rotation ticks, each row followed by its count of ticks:
The counts run from 0 to 552.
[ 30  41  20   4  10   5 -17 -13 -41  31  19  -3  16  -4  45] | 300
[-70  31 -19 -15  -1 -12   7   9  19   2  -5  26  21 -27  15] | 513
[-17 -13  29 -31  -2 -35  -6  12  15 -20  41  43 -12 -42 -27] | 431
[-57   1   8  12  16   5 -25   7  10 -26  -1  -8  38   1  36] | 264
[-20 -22   3 -24 -21   3 -43  19 -38 -34  20  19 -18 -34 -47] | 173
[ -2   3  16  25 -15   2 -17   8   6 -16   0 -36  62  16  48] | 14
[ 23  74 -40 -17 -20   0  21 -19   7   4 -24 -15  -1 -18   3] | 533
[-31 -26   9 -54 -17   1  -7 -18   2 -31   1   2 -33  -4 -43] | 425
[ 30  41   6   9   3   2  -6 -29  18   6 -15 -48  14  28  37] | 528
[  9 -21   6  37  11   1 -30 -28  25 -31  37  15  13   4  29] | 211
[  4  -3 -17 -51 -62   1  28  -3 -24   8  -6   5  37 -25  -1] | 315
[ 12  -6 -25   2  23  16 -40 -33 -10 -19  27 -16 -19   8 -32] | 194
[ 10 -13  17  -7  31   9 -52   1 -13 -10   2 -41 -40  22 -15] | 416
[  5  44 -46  -7 -17   4 -13   2  35 -18 -23 -30  -1  31 -13] | 249
[-42  32 -30 -18   5  34  -4  -4 -41  11 -12 -18   5 -19  -2] | 29
[ 20 -18  65  15 -22 -40 -21  -1  26 -25  -4   0  -7   1   2] | 154
[ -9 -12 -14  35 -32 -10 -23  -9  24 -39   1  -1  41   7  29] | 236
[ -5 -36 -27 -25  12  20   2 -20 -38  16  -4 -27  15   5 -15] | 338
[ -8 -19   3 -14 -21   1  24  31 -34  30  29   1  41 -41  34] | 320
[-53  29 -22 -23 -12  -9  14 -19  47 -27 -31  10  28  -1   2] | 512
[ 18 -25  18   0  33 -47 -33 -15 -13  31 -24 -27 -38  30 -12] | 133
[ 22 -39   8 -24  19  -6   2  13   7  32 -20 -44   8  50   4] | 105
[ 28 -46  -5  23  37 -13  -1  38 -42  46  21 -31  13  28   4] | 103
[-31  49 -51  -9  51  -1  -5   5   6  -3  -9   7  -1  -7 -19] | 505
[-12  45   9 -20  24  -4  -8  36  40  23  20 -23  31  11  51] | 270
[ 27 -11  22 -19  15 -57  -2 -11  16  13 -23 -12 -36  26  -3] | 134
[ 56  -7 -23   7   9   0  10   5 -52  55   4  -2   8  -3   1] | 78
[-41 -49 -21 -20  16 -10  37  11 -43  26  28  30  32  -8   4] | 345
[-10 -10   7 -52 -32  12  45 -40  -3  19  -4   7  16 -34   2] | 60
[  5  28 -56  36  14  -3 -19 -21 -11  11  -8  21 -11   3 -29] | 222
[  6 -47  12  32  44 -21  -7 -11 -29  42  -7  -4  18  29  32] | 354
[-50  29 -29 -20 -31  18  -6   2  24 -25 -25 -25  27 -10  -2] | 257
[ 13  -6   6 -17 -32 -16  49   3 -21  27  27  51  28 -40  31] | 65
[-10 -38  25  13 -28   7  22 -25 -35   5   8   5  41 -19  37] | 67
[ -5  59 -14  14  16   4 -24 -30 -30   3 -32 -28   2  -2  12] | 531
[-21 -32  33 -23 -23   7 -19 -25  20 -44  12  13  -7 -18 -14] | 429
[-54 -72  -1  10   8 -28   3   3 -30   5 -35  24  -4   8  -7] | 120
[ 16 -30 -31 -49 -31   0  49  -4 -14  27 -18 -21  14   3 -23] | 85
[ 12   7  21 -28  10  15  -8 -33  -9  21  16 -45  17   5  60] | 47
[ 33  26  26   0 -28   0   7   9   9   7  19 -15  41  -4  44] | 549
[  3  19 -69  25   5  23 -38  -4 -17 -27   3  11 -14   2 -38] | 477
[ 34   0 -35  48   2   7 -36 -20  25 -25  11  -9   8  26  14] | 470
[-27 -23   5   7 -13 -25 -18  16 -36 -16 -30  -1 -21 -14 -44] | 399
[ 44  17  27   7  17 -40 -49  36 -24   3  24   1 -34   2 -12] | 160
[ 20  14 -39  16  25   5 -34 -25 -16 -14  31  24 -46  -2 -40] | 448
[ -4 -20  -6 -23 -18   6 -38 -24 -16 -38 -20  -9 -48 -19 -49] | 170
[ 13 -24  27  19   3  -5 -37 -27  15 -36  21   4 -12   1  18] | 437
[ 31  -6 -22  55  30   4 -49   2  -3 -27  30   4   8  14  16] | 469
[ 42   7 -37 -39  21   6 -20 -19  38 -15  32  -6 -25  27 -26] | 192
[-29 -19 -34 -24 -20  22 -16 -41  12 -38  17   7 -27  -9 -37] | 199
[  6  50  -6  31  18   1 -32 -34 -11  -2 -20 -30   1  -5  34] | 527
[ -3  31  18  12   1 -22   0 -11  42 -29  14  -6  32  -4  48] | 520
[-34  29  32 -41 -35 -18  21 -29  17 -12   8   7  46 -27  24] | 290
[-23 -15  -1 -15   9 -39 -15  -9 -39 -13 -24  36 -35 -25 -41] | 144
[ -6 -26  24  10 -23 -10  15  -6 -44  21  27  41  34 -29  23] | 66
[ 35 -10  22 -14 -22 -19  23   6 -10  31  28   6  35 -15  40] | 69
[-41   8 -48   9 -14  18 -22 -19  -2 -52  -2  -8   7   4 -22] | 482
[ -4   0  25  10 -16 -49 -24  40 -16  -2   9  33 -25 -29  -9] | 152
[-15  56 -34  10 -21  16   3 -41 -36  -1 -34 -24  -8 -18  -1] | 535
[ 36   1   3  20   2 -15  -9   2 -45  44  15  12   6   2  31] | 74
[ -6  53 -22 -21 -36  -7  16 -45 -19 -10 -43 -34   0 -24   6] | 536
[ 18  12  -3 -49  13 -12 -17  12  14   0  20  -5 -48  12 -40] | 418
[ 46  23 -23  19  -2 -18 -17 -34  64 -20  18   0  -4  26  11] | 216
[ 26  21 -17 -37 -40  14  39  -8 -10  15 -30 -26  19 -20 -14] | 311
[  3  40 -37 -21  41 -16 -14  -5  45   6  25  -8   7  35   6] | 500
[ 20 -12   3 -40   9 -58   1 -19  13  10 -28 -20 -32  18 -26] | 138
[ 43  42  -2  10  -5  27 -11 -46 -47  30 -19 -25   1   0  25] | 305
[ 23  68  -3 -10  12 -15 -14  -2  12  18  11  -3  14  -2  34] | 525
[ 11  -8 -16  16 -12 -20 -11  11  13 -21  29  58   6 -28 -13] | 460
[-43  26 -14 -19 -14 -11  -3  36  20 -15 -13   1  32 -20  16] | 262
[ 16   1  35 -16   8 -22 -37  49  11   1  31 -10 -11  -7  -9] | 410
[  5 -23 -29 -18  12  40   7 -30 -39  25  -3 -45   0  23  -3] | 334
[ 40 -20  27  -6 -24  -2  18 -37  -3  18  14 -23  18  18  59] | 72
[-22 -69  18  18  17 -13  -2  -6 -16  17  16   9  32   1  21] | 350
[ 35   5 -23 -22   2  16   8  38 -28  52  31 -24  30   9  16] | 328
[  2  22 -10 -52  19  15  40 -20 -26  45  -4  20  -5 -43  -4] | 57
[-20 -27  11 -16 -30  10  23 -55 -35  -2  -2   8  27 -22  20] | 63
[-40  41   0   8 -30 -18   9  38 -12  -7 -13  20  35 -32  24] | 8
[ 16  38 -34  45   9 -23 -26  39  12   1  30   0  20  11  23] | 242
[-42  19   6 -21 -13  10  13 -61 -24  -4 -31 -14   0 -29  17] | 285
[-29  34  11   9  43   7 -34 -10 -16  -4   2 -31   7  16  49] | 272
[-17 -38  52  31   0 -44 -23  -3 -22   1 -17   9  -4   1  15] | 379
[-15 -64   7  15  -8  -4   1  42 -47  18  13  11  35 -13  14] | 95
[ 25 -12  -7   6  28  29  -1  19 -49  44  33 -36  14   1  18] | 329
[-27  41  -1   2 -30 -18  16  31  27 -10 -15 -22  36  -7  28] | 11
[-26   3   7 -33   2 -12   2   7  -1 -16  32  46 -19 -37 -41] | 427
[-26 -18 -24  22  -2  23 -29 -28 -11 -14  23  47 -12 -23 -22] | 202
[ 65  18  11 -26   2 -28 -22  19  15 -10  -1 -29 -46  16 -24] | 163
[-20 -15   9 -42 -54  -3  -2  16  10 -45  23  10  -9 -20 -34] | 175
[-33 -35  20  -9   8  12 -30 -31 -26 -41  30  28 -28 -40 -22] | 428
[  7 -32 -13 -12  -2 -30  24  53 -14  37  24   7  33  -2  18] | 98
[-45  35 -60  -9  12   5   4  -8  10   9 -21  18   4  -6  -3] | 509
[ 10 -11  28   9  19 -23 -46  -5   4 -14  40  29  -8  -9   2] | 436
[ 34   3  23  20 -13  18 -27 -11 -12   1  15 -57  34   3  55] | 552
[-23  34 -50 -26   1  12   2   9  23 -13 -33 -33  16  21 -24] | 253
[ 26  26 -62   3 -16   8 -15 -26  36 -25   6 -13  -8  20 -31] | 475
[-20  -8 -12 -28 -18 -22   6  40  -6  -6  -7  20 -12 -26 -52] | 398
[  0 -27  55   7  -3 -27 -59  12  -6 -31  22 -28  -8  -1  10] | 408
[-11  -4  17 -48 -21 -51   9  28   3  -9  -8  28  -8 -20 -32] | 147
[-49  28  10 -18   6 -15  -5 -18 -44   1  -2  22  18 -46  30] | 288
[-40  38  11 -29 -14  15  25  10  11   4   5  10  38 -36  24] | 36
[-11 -42 -23  -7  -2 -29  30 -57 -26   1 -49   1 -14  13 -28] | 367
[-60   5 -13  -5  -9  -6 -10 -29  10 -38 -44   5  12  -4  11] | 511
[  6 -22  26   7  32 -59 -10  18   5  20  10  22   3   6   5] | 127
[ -5  -8 -64   2  -8  34 -32 -24   8 -37 -16 -23   2  23 -35] | 478
[ -1  -3 -50   6 -38  13   2 -33  20 -38 -35  10   2  14 -14] | 228
[ 12   8  -1 -29  29  33   6 -53 -25   5 -12 -41  12  18  24] | 51
[ -6  37 -53  -6 -38 -18  21   7  23 -28 -23  37  18 -19 -29] | 229
[-17  14 -55  51 -20  -3 -25 -47  -2 -32 -24  18 -11 -22 -19] | 227
[-17  31 -16  -1  16  49 -22 -13 -39  -2 -35 -49  -3  -4   7] | 26
[-15 -28   2  15 -18   3 -21 -48  31 -50  25  26   6   3  -2] | 207
[-40 -56  -5  -7  -9  16  18 -10 -52  -9  -8  -4  31   0  -7] | 342
[ 20  22 -16  20 -19 -17 -10  13  39 -10   8 -23  37  20  28] | 241
[-20   8  31  -9  21  -4   4  10 -20  27  26  -1  31 -33  49] | 41
[-16  20 -46  14  52  11 -33  -8  -7  -8 -11 -24  -6  20  -2] | 502
[-28 -41   4   3 -10 -19  12 -29 -34  -2 -51  16  -4  -3 -20] | 371
[ 31  21 -42 -21  -8  -1  -3 -13  29 -10  15  38 -38 -22 -42] | 451
[ 10 -47  16   9  22  -8  -1 -14   9  22 -10 -18  19  41  37] | 355
[-10  -7   1  47  17  -7 -33 -24   7 -27  52  52   9  -5  19] | 210
[ -4  -6 -25  18 -23 -10 -11   9  -5 -31  19  58 -14 -41 -24] | 456
[ -4  -3 -20  26   5 -22 -10   7  37  -1  49  58  -1 -16  20] | 209
[-43   1  10  38 -19   2 -20   8 -34 -16 -11   1  46 -19  33] | 9
[-25 -56  -6  11 -34 -10  20  -5 -31  -5 -29 -11  27   6  -1] | 92
[ 57  10  14  -2   4 -27  14 -13  -6  42  29  -5  31  16  32] | 73
[  4 -23 -26   7 -48  -3  14 -34  17 -38   9  29 -14  -9 -35] | 454
[  5 -25  15  28 -35 -18 -17  -3  27 -51  24  13  13   2   9] | 462
[ 48   3  11  10  11 -58   4  28   3  17 -10 -10  -5  26 -15] | 385
[ 31  -8 -32 -16  32 -37   4  -1 -10  56 -17   3  -7   6 -15] | 361
[  5  39 -46  44  38  -2 -41  16  -5  -4  -3 -48   2  17  16] | 247
[-15   6 -16  51 -22 -25 -32  -3  35 -29 -17 -22  48  16  40] | 240
[ 42 -21  24   0  -3 -40 -21  -1 -17   0 -35 -39 -27  38 -13] | 388
[-49 -21 -37  23  -8  10 -10  -6  24 -59  -4  13  22   3  -4] | 486
[ 32  12  19 -41  25 -11 -16  35  23  14  33 -27 -30  16 -18] | 414
[-30  54 -20 -36   0   5  24 -11 -20  34  -3  13  12 -22  -9] | 283
[-24 -48  22  15  -7 -38  12   0 -23 -15 -36  22   7   1 -13] | 375
[ 24 -33  40  27  14 -39 -40   3 -31  14 -26  -3  -6   1   8] | 383
[  6  10 -11  -7  37  21 -10 -31 -32  44   3 -21  -2  -3  26] | 50
[ -4 -71  21 -14   1 -15   2  -5  -3  19   6 -11  24  32  32] | 351
[-14  -9  11   4   0 -11 -50  28  -5 -33  55  14 -22 -28  -2] | 181
[  0 -13 -40 -12  18  30  13  -4 -41  49   0   0   6 -13 -32] | 337
[ -9  38 -19 -43  -6  13   9   0  -1  11 -27 -51  20   1 -11] | 27
[  1 -37 -20 -40 -33  -8  49  19  -8   4  -8   4  14  -9 -13] | 89
[ 15  -7   3  36  -8 -24 -13  27  14  -9  46  42  12  -6  17] | 464
[-29 -30 -27 -57  19 -30  31   8   0  24 -14   9 -18  16 -38] | 114
[-64  21  -8 -12 -27   1   8   5  40 -31  -8  -2  38   4  18] | 261
[ 12 -46   2 -12 -21 -27   9  37  13   4   8  -5  41  19  15] | 97
[ 34   4  16  -8   8 -26 -11  -1  14   2  54  34 -20 -13  11] | 439
[ 16   6  45  -4 -16 -60 -25  32  16  -6  15  -6  -3 -11  -5] | 155
[ -1  12 -14 -44 -21  13  43 -37 -21  27  -7  -9   4   2  11] | 56
[ -3 -28  14 -10  -2 -24  -9 -37 -11 -10 -41   7 -30  12 -31] | 141
[-21  41  -4  22   1 -17  -6  51 -17  -3  12  -2  55 -19  32] | 12
[-45  32 -28 -31   8   2  20 -20  42 -12 -25  -7  10   7  -5] | 508
[-12 -19 -27   5  34  -7  15 -26 -43  28 -30  19 -15   2 -34] | 366
[-13  43 -46   9  47  10 -21   4   7   8  14  -5  -9  30   2] | 501
[ 24  -4 -49  34   2   9 -22 -46   9 -28 -17   9 -12  17 -15] | 223
[ 11 -22 -35 -16 -20   4  36   6 -37  36 -15  17  -1 -13 -26] | 86
[ 19  33 -35   7   0  -2 -37   9  38  -4   0 -40  18  35  21] | 245
[ 40  44  -4   0   6  14   7 -17 -47  33   6 -14   3 -23  13] | 304
[-14   1  40  13 -14  -9   3 -34 -13  -9   5 -20  32 -11  51] | 293
[ -9  45  13  11   1 -51   5  20  19   5   7  22  29 -12  54] | 521
[ 24  52 -46  17  15  -7 -19  33  17  -4   5 -30  15  22  11] | 246
[ 22  -8  14   9  38 -18 -41 -11  -6  -8  58  19 -28  -3  19] | 440
[ 24  -9 -11  57 -17 -14 -34  -7   2 -36  11  14  12   3  13] | 465
[ -2   5 -11 -43 -12 -48  21   3   3   0 -30  32 -32 -16 -43] | 143
[ 30 -13  45 -23   7 -14 -18  -5  20  -2  14 -41 -35  33  -7] | 413
[  2 -17 -12 -35 -50  38  12 -37 -36 -14 -21 -12  34 -20   8] | 314
[ -6  19  24 -20 -49 -16   9  20   4 -13   2 -15  57 -27  40] | 545
[  1  68 -33  -4   7  10  -4  -3 -34  21 -32  -8  -9 -37   5] | 534
[ 10 -16 -20 -33  -2 -20  43 -28  13  40 -33   4  -5  29 -27] | 364
[ 56  -9   0  -1 -11 -10  23 -25  -4  36   0 -39  -7  29  21] | 76
[ 12 -47  -5   2  29  14 -12  -5 -29  22 -32 -33  -1  51 -20] | 108
[ 21  51 -18 -28  -4  16 -11  -3  17  13 -18 -69   7  22  33] | 23
[ -7 -49  -6  -7 -15 -25  38  52 -28  14  20  37  49 -19  17] | 94
[-13  19  17  47 -11  -4 -28  25 -22 -13  -4 -12  43 -20  45] | 13
[ -4 -32 -22 -16 -32 -13  25  26 -38  28  -5  24  17 -18 -22] | 90
[-26 -19 -18 -31 -19   0  21 -26  41 -38  39  48  -4 -19 -10] | 204
[-17 -63 -30 -27 -15  13  41 -21  -8   9 -13  -2  24   7  -7] | 343
[ -7 -10  35   1  14 -22 -30  46 -31 -18  15   8  -4  -1  -8] | 407
[ -6  -7  24 -13 -44 -47   5 -17   8 -21 -34   6 -14 -12 -18] | 146
[-15  32  11  -4 -42 -14 -14  34 -11  10  22  17  33 -27  43] | 546
[-33   3  -8  16  -4 -12 -19  36  44 -20  29   5  31  22  27] | 492
[ 17 -40 -12 -28  24  -5  15 -18  24  18 -15 -44  -7  48 -16] | 109
[  1   8 -39 -25  26  15 -18 -14  -3 -11  29  28 -41  -8 -29] | 197
[ 21 -33 -36 -38   1  20  11  -5 -12  15  -7 -43   4  35  -3] | 335
[ 19  53   4  25   4  -9  -8  51   1  12   8 -18  47  -8  40] | 16
[ 35 -17 -39 -10  -1  -2  36  -2 -59  42   1   1  -7  -6 -32] | 82
[-37 -53  24 -26   4 -33  -2   2   3   4 -19  -1  34   5  14] | 121
[-47  20 -21  25 -26   2 -10   9 -21 -27 -40  -1  18 -22   9] | 5
[-25  33 -18  -9 -18   0  -2  16 -27   2  -1  18  37 -53   3] | 542
[ -1   7 -18  65   0  -2 -34   9 -12 -25   8  13  37  -3  34] | 239
[  8 -39  36   1 -17 -56  -8   5   8  -6 -21 -21   0  31  10] | 380
[-27   8 -47  -6 -27  -4  -7  27  30 -25  10  41  26 -10 -29] | 484
[-26  -1 -16 -11 -16 -17   6  36  41 -36  20  19  39   0   8] | 488
[ 48  20 -36  61   4 -10 -21  14  16  -4  35  21   9   1  18] | 468
[ -8 -74  27  17 -24 -17  -6  22 -23  -1  10 -26  33  15  27] | 96
[-20  19  34 -12 -18  -4   6 -16   5  -5  21 -10  39 -27  50] | 294
[ 23 -23  35  23  14 -58  -8  42 -25  41  -3   6  -5   7   6] | 382
[ -1   3  36 -25   2  12  11 -14  11   2   7 -34  34   5  47] | 43
[  0  28 -18   5  24 -11  -9  40  55  -4  25 -16  19  17  24] | 496
[ 40  -6   3   3  17   9 -27 -54  -5 -30  10  -6 -52   3 -20] | 445
[ -2 -31  37 -27 -46 -12 -18  10  25 -57  45   5   6  -3 -12] | 179
[ 32 -22  24 -14 -45   0  21 -25  -5  15  13  -1  36  -9  30] | 68
[ 17 -21  36 -33 -19 -33 -12  -5  34 -27  45  31  -8  -9  11] | 434
[  5  16 -11 -26 -44  14  16 -39 -43   8 -31 -18   3 -10   2] | 310
[ 56 -17 -20  27  16  23  13 -41 -58  28 -11 -27  -2  11   7] | 79
[ 16   1   0  22  24   5 -51 -28   0 -17  38 -20 -40  10  -6] | 190
[ 50   8  44 -14 -10 -32 -23  23  18  -9  10 -11 -11   9 -10] | 159
[  8 -21  51 -22  -3 -31 -43  40  26 -22   8 -23  -5  22   5] | 409
[ 17  22 -39 -28 -10  -9 -35  26 -21 -11   8   4 -54 -15 -51] | 168
[ 35  28 -41 -21  -3 -13 -12 -12  16  -6  31   8 -42   0 -29] | 447
[ -9 -50  39   4 -27 -55  21 -14   9   3 -22   3  17   7   7] | 376
[-35  32 -14 -58 -20  22  30  20   8  10  11 -11  31 -30  -8] | 32
[  1  31   7   3   0 -14  -5  31  18   1  15 -30  57   0  43] | 15
[-56  26 -11 -25  12  18   9  12 -38  12 -12  -4  33 -36  -8] | 33
[ 25 -45   4  -3   7 -28  22  25   6  17  17 -33  33  46  14] | 101
[ 43 -17  26  23  19  -2 -31 -52   8 -16  23   0 -44  18   5] | 441
[-21 -17 -18   7  -2 -10  -9   5  52 -44   9 -10  46  17  21] | 491
[-18  11 -38  14 -37 -23  19   8  39 -22   3  36  32  -8 -12] | 233
[ 53  21  -9 -13  22 -26 -10  -2  16  11  46  21 -47  -5 -17] | 443
[-41  29  -7   1 -28   9  -1  -3 -32  -2 -10  -8  34 -45  24] | 543
[-22 -21  -1 -17 -11  -1  18 -25 -56  20  -6  14  13 -41  -4] | 62
[-49  12   2 -30   3  45  -4 -22 -39  -5 -35 -39  -1 -16   9] | 30
[ 11 -32  -2  -2  33 -30   8  23  -6  41  16  28  22  14  23] | 353
[-16 -18  22 -50 -20 -17  -9  -3  32 -38  28  26 -12 -12 -23] | 430
[ 17  -1  -4   9  10 -18 -22   2 -43  14 -50 -28 -32  18 -39] | 391
[ 32  82 -17 -12  -1  -8   0 -18  10  14  -1 -20  -8  -3   6] | 529
[-12  28  22  17 -13   5 -15  15 -39 -10  22  -2  40 -43  28] | 547
[-13  45  15  22  21 -20 -38 -36 -13  -1  -5 -30  28  -2  56] | 523
[ 27 -24 -30 -11  31  27  12  11 -58  34   7 -17   4  18  -6] | 333
